In the data rows, the value 128 means zero.
Here are some rows, each followed by its group. Groups can overlap.
[ 71 144 124  64  98 105 108 124 139 100 133 108 142 124 131 114 118 255
 204 106 126 146 112 137 126 132 136 170 154 146 124 131] 0
[169 133 110 138 115 116 103 124 108 108 133 152 123 139 115 117 105  83
 114 174 142  70 174 125 125 135  64 138 139  95  97 164] 1
[149 102 121 135 119 167  81 197  92 136 144 146 115  21 101 108  93 120
 122  59 158  74 165 126 128 170  24 141 122  30  22  51] 2
[132  88 194 142 109  86 107  97 117 116 124 105 124 135 107 113 112  99
 106 223 120 136 121 133 123 131  75 125 125 148 136 133] 3
[123 139 126 129 125 140 126 144 105 119 126 120 128 128 145 117 146 132
 110 156 121 145 126 139 126 141 135 165 126 130 129 146] 3
[109 112 119 139 166 173 172 152  96 134 180 214 128 140 130 112 121 116
  71 155 134 165 109 125 128 131 159 106 129 133 133 131] 4
[110 125 119 136 165 160 178 146 101 117 137 140 136 175 144 197 131 121
 120 128 152 185 108 128 130 118 136 119 131 104 123 139] 5
[135 117 186 144 122  95 124  93 123 105 128  99 140 132 121 110 137 118
 107 178 132 135 127 138 126 132 106 106 144 141 151 121] 3
[112 115 125 147 173 134 168 159  43 160  98 143 111 163 110 148 130 116
 122 130 124 139 120 124 125 127 141 133 107 147 166 136] 6
[117 145 116 137 134 115 126  57 133 144 118  99 138 140 105 113 133 112
 126 128 126 142 123 149 129 131 118 119 132 137 135 130] 7
[145 150 105 136 142 142 115 144 117 111 123 106 127 140 109 111 140 115
 121 122 136 124 130 138 131 116 137 133 126 143 156 131] 7
[154 127 130 139 172 128 183 126  89 137 150 151 126 110 172 127 126 119
 153 120 124 140 126 119 125 122 137 145 122 130 123 129] 6
[132 142 124 139 182 149 194 158 119 111 147 143 119 160 125 167 122 123
 143 130 131 159 105 120 125  87 139 144 130 129 134 132] 6
[102  89 106 136 144 188 131 175 155  79 255 255 110 149 107 231 130 129
 128  48 109  44 191 143 127 132 100 141 120  29  17  20] 1
[141 144 118 136  93  83 110 112 133 136 128 105 164 137 105 114 121 115
 121 129 149  95 146 136 133 128 135 134 138 142 126 129] 8
[117 127 128 144 148 148 164 130 186 118 136 154 126 130 114 114 124 111
 105 134 124 155 106 103 130 132 143 124 129 133 129 140] 2
[104 117 122 143 151 117 167 114  71 158 114 138 107 122 105 129 142 104
 118 138 121 127 123 123 132 128 110 157 134 108 122 113] 6
[130 148 123 147 146 122 148  77 118 118 126 109 122 115 189 116 124 118
 145 129 121 157 109 107 129 127 155 118 130 139 129 150] 5
[115 146 109 141 171 135 190 124 176 101 140 158 124 121 111 127 121 115
 129 134 141 165 104 108 127 126 148 125 138 125 129 129] 1
[123 148 120 140 141 113 140  64 143 165 104  95 152 148 107 112 125 108
  56 136 122 144 112 126 131 135 152 107 118 145 131 138] 8
[141 143  71 142 150 121 158  79 125 118 127 113 136 142 108 115 122 180
 191 111 120 138 119 127 136 128 146 112  94 195 127 114] 3
[107 136 113 139 134 148 134 144 176  90 169 195 132 119 105 114 130 114
 116 134 115 106 141 124 129 129  72 136 131 133 133 132] 2
[142 139 141 147 156 134 112 168  95 129 125 106 114  94 101 112 139 126
 116 138 123 138 118 131 121 113 137 160 125 140 138 135] 6
[107  42 131 144 151 185 120 193 146  49 224 244 117 203 112 255 140 128
 124  96 146 182 104 132 126 134 132 132 160  33  19  70] 1
[107 156 122  84 129 163 100 159 142 110 119  99 127 135 108 111 127 121
 109 185 124 159 114 144 125 102 137 190 113 118 172 186] 0
[134  12 129 146 110 116  98 130 128 143  99 141 106 181 118 188 129 115
 119 129 117 154 104 110 125 131 160  97 127 121 130 140] 2
[158 146 118 133 147 151  97 174 108 126 124 109 125 123 104 111 138 113
 120 124 123 112 131 130 127 125 137 164 131 133 133 142] 2
[132 132 125 140 132 139 100 149  94 126 117 113 136 123 103 111   0  84
 119 250 130 139 123 136 133 169  21 143 141 107 127 134] 3
[141 141 125 137 131 155  94 173 100 127 121 110 128 130 107 113 142 117
 132 109 121 108 135 125 133 125 137 137 130 132 134 135] 2
[135 146 124 142 143 149 175 122 185 191 131  88 123 121 181 112 126 109
 113 139 120 157 104 108 129 138 170  69 112 148 139 134] 4
[  0 148 137  75 139 184 114 161 141  99 130 102 127 119 160 118 126 199
 142 119 104 141 111 128 125  81 138 164 114 123 207 130] 0
[128  96 122 141 147 130 177 120  80 143 127 139 134 112 203 151 130 122
 117 134 126 147 115 121 126 134 142 112 154  88  94  78] 5
[120 142 102 139 156 116 168  85 120 121 116 123 115   0 107 112 130 117
 131 126 125 159 103 117 124 129 113 140 134 130 130 130] 1
[127 121 135 140  76 138  96 139 104 133 128 141 128  25 103 112 108 120
 125  41 168  75 172 133 128 139 130 159 147  88  89 130] 8
[135 151 122 143 158 108 189  62 110 115 123 106 128 134 108 112 130 113
 114 135 129 156 104 115 126 129 142 113 134 139 129 145] 5
[107 140 114  96  85  83 106 103 164 152 154 105 136 128 167 113 128 134
 145 124 143 116 129 144 145 116 137 111 117 162 160 116] 7
[117 135 121 142 164 105 194  70 119 113 120 123 125 106 104 111 124 110
 106 137 129 148 117 122 128 130 139 104 127 146 129 165] 1
[132 145 117 144 172 115 193 103 134 123 135 110 123 138 121 114 127 211
 245 118 122 154 105 107 136 109 144 127 119 167 126 123] 6
[100 152 126  31  76  41 110  85 152 132 146 113 139 130 191 119 132 144
 129 125 174 110 133 139 126 127 141 127 123 145 129 127] 7
[151  98 200  88 126 109 107 114 172 190  50 216 148 193 132 250 145 111
 116 128 124 131 130 120 127 135 174  66 128 144 139 131] 5
[140 119 183 141 129 106 127 103 131  98 127 101 129 140 110 111 133 113
 121 132 140  97 146 137 126 139 188  59 113 157 125 125] 7
[120 140 116 140  84  80  93 106 143  95 112 169 142 131 119 114 139 111
 116 131 149  63 171 134 127 131 130 133 153 134 122 140] 2
[113 116 128 132 165 149 139 153  63 135 112 152 113 120 107 183 140 121
 130  86 115 149 136 133 133 133 140 116 132 118 120 141] 5
[139 145 133  86 112 101 119 112 206 146  93 109 126 136 121 117 137 178
 104 173 120 133 121 123 131 135 148 109  91 186 125 118] 3
[127  39 126 146 120 122 119 129 126 120 121 106 115 149 117 123 129 112
 120 130 121 113 132 127 131 137 149  81 124 138 134 141] 2
[132 145 123 142 166 111 188  91 135 121 132 110 122 142 110 119 127 247
 255 118 115 153 108 112 125 113 138 125 113 159 131 129] 6
[121 145 102 133 155 119 179  86 115 125 105 142 121  73 108 115 128 116
 127 131 135 158 107 132 127 132 145 124 129 143 127 143] 1
[149 118 192 110 107  93 110 112 141 106 127 104 121 141 140 163 141 113
 118 133 125 145 118 131 129 129 181  69 126 150 156 124] 7
[142  89 165 120  65  63  98 108 131 103 126 105 113 157 116 127 140 118
 120 126 115 148 111 127 124 127 179  80 124 131 154 127] 8
[139 144 113 144 153 140 171 136 116 134 115 121 147 129 114 113 127 110
 110 133 138 138 124 141 129 125 146 131 115 160 124 127] 7
[151 121 208   0 106  83 101 101 212 133  91 110 118 182 124 196 136 145
 104 202 116 153 113 135 129 131 144 102 108 130 215 135] 0
[113  94 119 140 171 148 175 151  21 186  83 139 117 172 133 184 138 117
 126  97 131 153 121 129 132 137 141 119 128  93 102  92] 5
[118 136 122 142 141 121 143  93  99 134 115 117 126 134 112 115 135 115
 120 126 124 153 108 111 130 131  85 140 135 128 128 130] 5
[125 151 108 134  96 139  98 135  99 127 106 132 133 126 129 113 141 118
 113 137 128  32 196 122 123 135 114 154 166 131 126 142] 5
[115 131 125 141 138 138 146 137 189 139 143 132 119 135 106 110 120 110
 110 135 118 151 104 107 125 134 141 122 131 127 131 131] 2
[136 131 126 145 106 155 104 142 120 125 123 103 129 127 105 111 141 122
 129  86 122 150 112 133 129  87 136 169 131 112 148 155] 8
[110  73 127 143 147 136 107 163  93 126 129 130 113   7 103 119   0 126
 129   0 123 107 136 123 126 145  49 141 167  24  18  80] 1
[137 153 124 135 108 176  91 166 112 165 101 127 125 127 108 110 135 117
 117 128 137 100 144 129 127 133 109 144 135 113 132 144] 8
[132 132 114 136 181 146 191 171 119 106 173 166 114 175 119 185 128 110
 137 137 127 158 106 117 124  98 135 151 127 121 128 133] 6
[138 101 127 146 147 150 106 160  87 127 113 117 126 133 122 120 130 115
 120 117 128 117 135 135 131 135 120 149 151  57  58  46] 1
[119  37 122 136 132 124  93 157  84 141 120 128 119  77 104 111  36 123
 125   0 125 128 127 136 127 147  20 135 159  24   4  43] 2
[132 108 128 145 129 180 107 185  90 135 130 148 139 125 126 111  27 121
 126   0 122 147 114 136 126 130 115 150 135 108 134 132] 4
[137  26 117 139 126 153 121 153  81 144 183 183 104 127 103 121 114 124
 130  38 119 104 148 123 124 137  57 141 143   0   0   0] 2
[126 146 125 122 130 135 117 139 120 123 108 122 140 124 162 111 124 126
 125 128 137 148 112 145 129 126 123 140 128 132 134 126] 7
[135 145 121 134  81  79 110 102 126 133 124 100 163 139 111 113 125 116
 119 133 158  94 153 134 129 126 135 130 145 141 128 108] 8
[131 141 128 143 119 157  97 163 103 119 139 129 126  63 106 112  82 113
 120 112 180  62 183 125 127 151 130 158 127 115 124 154] 7
[145 143 166  84 142 121 109  98 159 153  87 136 111 166 118 162 145 139
 107 152 125  91 149 132 128 127 145  79 116 175 109  94] 6
[ 93 131 112 148 190 126 213 127  85 145 167 165 108  78 108 132 128 119
 117 125 111 111 153 153 136 136 133 122 140  71  76  70] 1
[115 143 117 144 187 113 209 121  80 151 112 132 124 139 118 121 126 116
 128 129 116 117 134 129 125 126 138 129 123 137 138 138] 6
[144 145 120 136 153 153 130 157 127 145 157 106 125 120 152 124 122 117
 129  69 119 140 121 128 128 130 108 145 132 123 129 129] 5
[141 135 129 132 124 115 131 124 125 138 114 117 151 123 137 115 144 113
 118 130 158 114 134 145 130 130 137 160 137 123 131 133] 7
[156 143 139 141 132 180 110 180 107 115 126 113 126 129 122 112 131 113
 113 138 116 153 120 127 135 118 130 137 132 122 131 129] 2
[135 143 126 147 146 107 166  98 192 222  97  64  89 131 201 117 129 116
 138 132 118 152 110 110 127 132 179  79 111 152 138 159] 4
[155  94 152   0  72  90  96 114 203  94 125 109 127 190 145 255 137 203
 119 135 108 147 117 135 126 122 148 112  93  92 255 178] 0
[100 125 115 141 141 124 140  90 122 105 134 143 117  80 110 114 143 104
 116 131 120 144 115 123 125 137  64 134 146 108 124 110] 1
[126 134 133 135 139 109 139  83 157 148 132 104 149 129 124 116 121 129
 168 136 119 151 112 132 124 134 108 130 134 128 126 138] 2
[137 152 126 143 154 131 188 115 145 152 132 101 131 132 125 116 120 113
 118 131 120 156 104 107 132 130 157  89  86 188 140 142] 4
[128 138 125 105  90 139  98 142 151 143  84 206 138 114 173 158 136 138
 119 132 120 146 114 118 125 113 139 138 142 135 125 156] 5
[138 144 130 116 104 138 104 139 142 132 102 160 128 114 172 131 135 127
 124 128 124 143 111 120 131 113 141 135 130 137 133 143] 5
[156 115 123 138 127 133  83 191  82 138 112 135 115  67 103 111  35 124
 123  37 144  88 152 133 132 136 135 167 132  75  81 105] 2
[ 97  58 119 143 116 185 102 170 160  93 255 255 118  86 100 121 142 121
 131  98 111  59 181 134 123 132  77 144  76  18  11   0] 2
[128 149 101 136 171 111 188  70 124 122 137 104 142 144 107 114 125 200
 223 128 119 150 117 124 128 130 113 133 102 191 131 145] 3
[152 143 120 138  40  94  80  99 154  87 142 162 137 138 108 112 137 115
 119 131 158  42 199 122 123 133  57 140 140 108 121 155] 2
[132 152 116 139 151 141 167 135 116 136  98 127 143 128 112 115 125 113
 117 136 134 133 121 143 128 129 138 141 116 147 130 134] 7
[153 101 169   0  56  90  88 115 204 105 116 121 149 128 167 230 136 183
 128 128 112 148 116 122 129 124 144 101 123 128 190 124] 0
[138 140 129 140 138 157 134 151 131 137 128 102 131 135 107 111 138 116
 120 119 130 156 113 145 130 102 136 166 125  96 186 148] 7
[138 113 199 138  73 149  86 130 111 130 127 126 131 142 135 130 144 115
 118 118 126  84 160 123 127 135 176  69 115 150 132 137] 4
[ 90 149 133 124 140 164 132 160 128 128 145 100 131 123 255 124 131 113
 118 129 114 149 109 120 129 111 139 154 134 133 128 133] 5
[134 144 118 142 162 122 180 108 131 128 123 113 132 141 119 137 122 117
 138 129 148 171 100  98 134 125 145 119 129 133 135 131] 5
[151 112 127 138  88  70  87 101 114 104 124 143 141 133 113 114 136 112
 115 131 138  99 140 131 133 129  55 140 135  92 105 144] 2
Group 4 spreads out most along one direction. Which 3 other groups' directions of most spread are closest to that one, closest first?
8 2 1
Which 3 groups are nearest to each row below, nearest first, going by the distance to the centre of the group?
[140 126 139 138 134 123 132  85 165 110 124  92 118 150 120 138 126 160
 133 126 125 115 138 133 128 133 174  77 135 170 120 114] ~ 7 3 4
[142 149 123 140 150 110 147  78 120 119 125 100 118 120 182 110 132 127
 160 132 126 154 109 119 129 132 151 110 118 143 133 160] ~ 7 5 4
Which 3 groups are nearest to each row below, nearest first, going by the average distance to the group's rows?
[132  95 121 141 146 139  98 166  66 145 104 118 113  62 100 123   0 125
 122  18 133  85 152 129 123 148  34 138 152  48  42  84] ~ 2 1 8
[136 144 125 120 144 130 101 154 106 135 103 131 114  87 103 114 128 109
 107 182 134 105 147 130 128  89 140 172 132 138 133 132] ~ 7 8 6
[144 146 116 149 158 139 159 137 115 141 104 127 149 139 107 115 130 111
 119 137 136 142 112 138 123 132 137 143 118 146 133 132] ~ 7 6 5
[154 145 114 142 157 155 111 182  98 137 108 116 122 136 110 143 138 121
 122 111 118 100 146 125 127 114 136 149 128 128 136 140] ~ 7 8 6
[ 87 154 137 122 130 185 117 160 112 166 107 138  99 125 255 109 127 112
 118 129 111 153 107 144 133 125 144 133 127 138 133 135] ~ 5 7 4
[137 149 113 136 164 161 111 189  89 137 113 123 116 117 108 117 125 104
 112 160 149  80 166 125 123 117 141 160 123 135 143 129] ~ 7 8 6
[131 102 172 140 116  92 116  98 122 120 132 103 126 130 129 117 125 108
 110 199 131 114 131 132 127 135  98 109 120 143 137 139] ~ 3 7 8
[129 143 112 138 160 136 186 123 157 156 127  96 138 135 117 113 120 112
 121 136 119 146 114 124 126 133 176  69 104 163 133 132] ~ 4 7 6
Group 2 spreads out most along one direction. Which 3 other groups' directions of most spread are closest to that one, closest first?
1 8 4
Which 4 groups are nearest to each row below, nearest first, going by the distance to the centre of the group?
[121 147  47 135 142 120 173 114 168 135 140 133 149 144 106 116 119 160
 186 114 126 116 135 127 126 135  96 145 102 181 125 119] ~ 6 3 7 5
[117 140 117 137 171 128 194 119 162 101 127 154 126 145 115 139 121 114
 120 135 149 175  98 112 128 131 152 128 134 126 131 128] ~ 6 5 4 7
[108 120 123 139 141 123 140 100 115 111 126 139 111 107 103 126 139 106
 120 130 124 147 109 128 131 137  61 136 156  92 108 113] ~ 1 2 5 3
[145 155 123 134  72  73 105  96 129 140 131 102 157 135 109 114 127 111
 120 137 150  90 156 131 136 130 146 123 149 141 129 108] ~ 8 7 3 2
[ 33 149 131  45  51 105  90 112 153 133 130 111  49 128 255 114 122 159
 144 120 129 138 123 140 127 133 153 119 135 149 127 112] ~ 0 7 5 4
[127  99 125 135 123 142 126 143  92 137 134 137 111 147 115 136 138 105
 117 133 117 147 107 117 126 136 127 153 130  69  98 188] ~ 5 2 1 8
[154 146 132 134 112 146 111 139 135 135 131  98 122 126 176 117 123 108
 118 134 132 107 137 133 126 134 171  91 151 152 126  94] ~ 7 4 8 5
[137  76 124 139 148 176 134 161 179  74 230 218 108 152 117 138 125 118
 102 142 130 158 101 111 125 134 132 142 148  57  59 113] ~ 1 2 5 6
[124 137 129 139 146 120 155  88 133 105 134 135 125 130 133 114 123 134
 181 120 125 149 107 119 129 134 109 137 137 122 123 128] ~ 6 3 5 7
Which 4 groups are nearest to each row below, nearest first, going by the average distance to the group's rows?
[135  41 169 150 104  86 100  99 107 152  87 168 113 149 113 147 135 117
 118 116 120 101 139 124 125 129 180  65 127 135 134 134] ~ 8 7 5 4
[115 138 118 135 165 125 192 117 159 108 138 142 123 143 107 133 123 116
 122 133 140 177 107 120 126 133 156 117 128 131 135 130] ~ 6 7 5 4
[169 137 126 137  88  75  90 111 118 113 121 131 146 150 120 115 139 111
 115 143 151 100 143 134 132 135  33 139 140 105 107 154] ~ 8 7 3 2
[ 90 144 113  80  88  70 106 105 137 123 127 128 146 131 122 112 140 116
 109 159 153 102 142 131 128 127 144 130 127 160 112  87] ~ 7 8 3 5
[135 146 112 137  70 132  93 126 105 116 110 132 133 131 133 118 138 110
 114 147 144  46 189 122 125 131  96 140 153 133 128 143] ~ 8 7 5 2
[140 119 212  96  90  56  97  92 149 110 121  96 124 125 107 110 142 118
 121 112 140  93 149 126 133 130 160  66 120 146 160 133] ~ 7 8 3 4
[ 98 146 120 103  66  58  95 106 124 119 129 103 146 127 121 114 138 190
 106 194 126 164 105 139 128 146  54 139 119 122 150 225] ~ 3 7 8 0
[152 146  98 139 104 153 110 141 142  91 137 160 130 136 123 115 137 108
 118 134 137   0 224 115 126 136  92 140 143 118 126 157] ~ 8 7 2 5
[119 142 137 126 170 145 152 159 164 110 132  83 126 127 132 117 137 140
 118 132 135 149 111 133 131  56 139 159 132 166 123 107] ~ 7 6 5 8
[134  74 180 140 121 104 115  97 136 129 136  87 118 165 125 168  78 113
 117 118 118 122 137 129 127 128 128  91 144 115 146 141] ~ 7 8 5 3
[135 153 120 143 136 102 162  94 178 200 105  76  91 130 217 118 125 122
 153 127 113 153 109 122 125 133 182  75 103 168 144 157] ~ 4 7 5 6
[132 149 111 137 144 124 157  78 134 122 128 117 135 119 102 114 125 187
 198 109 121 156 109 121 125 129 140 123 102 171 134 136] ~ 6 3 7 5
Group 7 spreads out most along one direction. Which 3 other groups' directions of most spread are closest to that one, closest first?
0 8 4
Which 3 other groups have their centres nearest to the centre of group 0, nearest first?
7 3 5
Which 4 groups are nearest to each row below, nearest first, going by the distance to the group's nearest row?
[150 145 118 134 144 129 138 113 146 122 157 109 128 138 105 110 130 223
 223 107 114 149 116 132 123 119 140 142 119 145 163 125] ~ 6 3 2 0
Which 3 groups are nearest to each row below, nearest first, going by the distance to the group's nearest row?
[125 146  97 100 104  82 113 100 142 132 136 113 156 137 109 115 139 119
 122 141 179  67 170 123 131 130 142 118 122 175 129  93] ~ 8 2 7
Which 3 other groups have their centres nearest to the centre of group 8, nearest first?
7 2 5
Which 3 other groups have their centres nearest to the centre of group 4, nearest first?
5 7 6
Which 3 other groups have their centres nearest to the centre of group 5, nearest first?
6 7 4
Which 3 other groups have their centres nearest to the centre of group 1, nearest first?
2 5 6
Which 3 other groups have their centres nearest to the centre of group 7, nearest first?
8 5 3
Group 5 spreads out most along one direction. Which 3 other groups' directions of most spread are closest to that one, closest first?
0 1 7
